The same turns and mirrors carry the whole set onto itself, and each row onto the other rows of its family. Which rows share a family with each named row? Give them in list order.
These 20 rows form 4 families of 5 rows each.
V: [ 15  -6   4   5  -4  34  -4 -41  18  -8 -38  -4]
X: [ 21 -12   5  -7  -1  26  -7 -38  15 -26 -27  -7]
S: [ 16 -30   5  20  16   8  14 -36 -10  -2   0  15]
K: [ -6 -20   2 -21  -1  -5  14 -39 -23  31  35  16]
L: [-17 -21   5 -10  -1   5  23 -37 -21  38  23  24]
P: [ 12 -14   5  22  12  14  23 -43  -2   3   0  20]
R: [ 12  -8  10  18  11  -2  17 -41  -7   3  19  10]
B: [-19 -15   2 -17  -8  -3  11 -43 -28  37  32   4]
W: [-22 -26  -1 -45 -21  11 -17 -26 -19  51   2  -4]
D: [-14  -7   7 -33 -24  33 -24 -29   9  -4 -33 -26]
C: [-13  -7   3 -38 -26  37 -21 -33  11  20 -37 -14]
A: [ -5 -21  -4 -36 -22  31 -31 -33   5  20 -36 -23]
H: [ 18 -22   0   4   1  29 -12 -37   9 -12 -37 -10]
F: [-35 -15   1 -48 -29  19 -12 -36 -18  32   2 -17]
G: [ -6 -14  -2 -46 -25  33 -24 -37   6   3 -30 -22]
J: [ 15  -2  14   8   1  21  -6 -34  15 -23 -22 -10]
U: [-32 -16   2 -45 -24  19  -4 -30 -13  49   0   3]
Q: [-10 -33   4 -11   4  -4  12 -28 -25  36  24  20]
Y: [-22 -19  -3 -56 -26  12 -10 -38 -17  38   9  -7]
T: [ 20 -16   8   9  14   4  18 -39  -3  -8  12  17]

The rest of the family of C: V, L, P, U
The rest of the family of A: S, W, H, Q
The rest of the family of K: X, G, Y, T

The same turns and mirrors carry the whole set onto itself, and each row onto the other rows of its family. Which rows share a family with each named row? Give them in list order.
These 40 rows form 5 families of 8 rows each.
vetof: [-19  15 -10  46 -26  12  -4   2 -15   0  59 -12 -50   5  41  20   7 -23
  -2 -28  44   2 -18   1  20   7   7 -31  25]
bos: [-10 -18  24  52  33  30   9  31 -24   8  26 -22  21 -17  -2   4   1 -19
  12  -3  38 -16 -10 -11 -18 -42 -25 -12   1]
nomi: [-24  23 -36  32  -8   9  10  32 -23  -7   7   5 -42  -3  39   0   7 -23
  32 -36  22  47  -6   8  -6 -10 -41 -28  11]
gulog: [-12   9   3  58  -1  38  -2  18  -7  23  18 -13 -43  -8  16 -17 -11 -30
 -14 -39   7  28  -2   3 -13  13  27  14  39]
boba: [-48  21 -27  21 -14  22  32   6 -58  24  21  11 -19 -30  33   6  24 -18
  -2  -5   8 -16   9  -4   1 -15 -37 -45  24]
gopa: [-23  17 -10  48 -26  26 -28   4  10  -2  46  -7 -54   0  35   9   4 -27
   6 -36  33 -11 -17   0   2  14  -6 -27  32]
zabo: [-23   4  12  46  -1   4  -5   3 -27  18  35  -4 -27 -33  36  19  26  -8
  34  14  15 -21 -28 -32   6 -29  16 -18  11]
vapab: [-20 -19  21  18  29  45  36  14 -52  10   7  22 -47 -20 -12  -3  22 -11
   6 -20  13 -16 -17  -7 -27 -17  -4 -20  34]
tebo: [-32 -12   0  20  34  59  27   5 -54   4   8   5 -42 -40 -12   1  19 -37
  -5 -27  -2   6  -3  -9 -34   3  -4  -4  42]
dupeg: [-18   6  -5  44 -31  20 -20 -11 -22   1  62  -7 -45  -4  34  20  14 -20
  -6  -5  26   1 -22 -15   1  22   7 -26  33]
pezo: [-32 -12  -6  45   6  16 -10   6 -14   0  43 -21 -22 -33  49  27  31  -1
  33   8  29 -23 -14 -19  11 -26  -4 -30   6]
zizot: [-19  17 -20  54  21  35  -2  37  -8 -13  28 -24 -19 -13  -4  21  -4 -33
 -22 -55  28  56  -3   2 -18 -27 -15 -24  23]
neto: [-16  21  -5  68  33  41  15  48 -10  -6  39 -13 -11 -18  -4  14  -4 -28
 -11 -50  37  40  -4  -6 -44 -22 -22 -24   8]
veni: [ -4   9   3  33 -14  40  -6   7 -18  19  26  -1 -53  -9   4 -15   1 -36
   0 -23  -1  24  -1  -1 -16  22  15  13  43]
zumu: [-17   9  -4  46 -26  23 -29   5  -2 -13  41   9 -47   5  31 -10   1  -6
   0 -28  40   1 -20  -8   1  23  -4 -34  24]
tok: [  1  13   5  45  17  45  -5   8   0  27  17  -8 -43 -24   9 -24   3 -43
 -11 -30   6  10 -13  19 -34   7  17   2  38]
sapa: [-43  10 -23  18   6  28  43   1 -77   6  16   7 -14 -22   6  17  18 -47
  15 -15  15  -7  -7   3  -3  -7 -42 -33  19]
sed: [-17  27 -40  42  -8   3   3  34 -31  -7  11  -4 -25  -8  34   8  -7 -32
  24 -33  19  37  -4  -7   2  -9 -27 -23 -31]
getu: [-33 -23   4  33  23  15   5   1 -39  -7  38 -27  -3 -39  52  23  31  -6
  23  -7  35 -23 -25 -10   9  -8   4 -34   7]
vur: [-26   9  -4  35 -28  10 -25   4  -2 -13  30  18 -64 -18  34  12  14 -27
 -11 -35  15  -6 -17 -27  -2  13  -7 -22  30]
ketot: [-26  37 -30  42  -3  14  21  32 -30 -10  20 -11 -33 -14  47  -7   5 -26
  19 -48  18  50 -12  -3  -4   3 -38 -29  -6]
rabut: [-10 -29  17  47  39  37   5  30 -21  10  22 -24  25 -22 -10   6 -18 -34
  16 -27  24  -5  -3  -2 -10 -29  -1 -22   7]
valal: [-35   8 -26  24  -9  21  42   2 -65  19  19   6 -20 -25  34   4  17 -31
  -3 -21  -3 -18  -4  -7  11 -11 -36 -55   3]
nutot: [-31  31 -14  63  35  36 -12  37  -7 -15  32 -13 -13 -33   6  13 -11 -22
   4 -52  41  29 -13 -23 -42 -14  -2 -22  -2]
Pov: [  0  -1  29  53  39  13  -2   9 -24   0  28  -5   6 -15  -6  11 -11 -28
   3   0  51 -21 -20 -13 -24 -28 -11 -18   2]
Pup: [-30  22 -23  57  24  48   3  44  -7   5  30 -10   2 -27  -4   6   0 -22
  -4 -50  30  35  -6   0 -54 -29 -14 -36  21]
nito: [-36  23 -26  25 -16  20  36  11 -65   8  16   0  -8 -28  17  30  24 -31
 -15 -14   8 -17 -14  -4 -10 -25 -28 -49  -9]
ledo: [-39  27 -53  48  -4   8  23  27 -49   3  19  -9 -15 -13  33  16  17 -30
  24 -27  14  48 -23   5  -1  -9 -37 -24   4]
Zuvi: [-38  26 -39  43 -14   5  19  23 -41  -1   9 -15 -20  -2  60   4  25 -32
  15 -45  25  40 -20  -1   6  -7 -27 -21  18]
Pagek: [  0 -23  14  34  33  25  -4  20 -28  -3  16 -10  22 -11  -3  -2   4 -11
  12  -2  41  -8 -20   2 -22 -38 -26 -31   0]
Nide: [-12  -8   2  24  30  39  49   9 -46   5 -11  15 -32 -34  -4   7  29 -38
  10 -34  10  -3 -31  -5 -41 -16   2 -17  16]
Norib: [ -2  30   1  26  -2  32   3   3  -1  24  16   7 -39 -37   6 -13  -6 -63
  -5 -37   6  10   8   7 -32   7   8  -4  32]
pizuk: [-26  15 -29  52  17  30 -14  39 -15 -13  35 -22  -5 -17  -7  22 -14 -21
  -4 -47  35  55 -22  -6 -25 -19 -32 -20   9]
foz: [ -4  22  14  38  16  42  -1  11  -8  29  32  -3 -43 -34   5 -27   0 -25
  -9 -14  16  18   8  16 -32   7  19  -6  40]
noku: [-17 -15  14  11  33  50  32   3 -53  11   3   1 -47 -28  -8   1  22 -25
  -9 -29  -3 -15 -29  -2 -22 -21  -2 -23  23]
sekiz: [-25  -3 -11  40   1  22  -8   6 -23   8  53 -15 -14 -32  40  16  30   9
  35   9  29  -9 -19 -16   7 -26   8 -52   3]
nubo: [-37  -4 -10  23   9  19  45   4 -73  19  26   4 -16 -17  27  18  16 -48
  17 -24  13 -25   2  -1   9 -16 -23 -46  24]
Ledib: [ -5 -22   4  50  39  28 -12  15 -16  11  44 -24  24 -29 -10  10 -24 -26
  15 -12  36   8 -13 -11 -21 -25 -12 -16   6]
Bago: [-20 -23   9  36  17  20 -10  -7 -29   0  50 -21  -5 -26  34  20  16   0
  38   4  34 -13 -41 -27  -4  -7   8 -24  14]
tiv: [-26 -17  27  15  44  51  23  11 -48   1   4 -11 -39 -36  -4   8   5 -28
 -11 -28   4  -4   0  -4 -24 -12   2  -9  40]

The rest of the family of bos: gopa, pezo, neto, tok, ketot, valal, noku
The rest of the family of vur: zabo, sed, nutot, Pov, nito, Nide, Norib
The rest of the family of zumu: nomi, boba, vapab, Pup, Pagek, foz, sekiz
The rest of the family of Ledib: tebo, dupeg, veni, sapa, ledo, pizuk, Bago

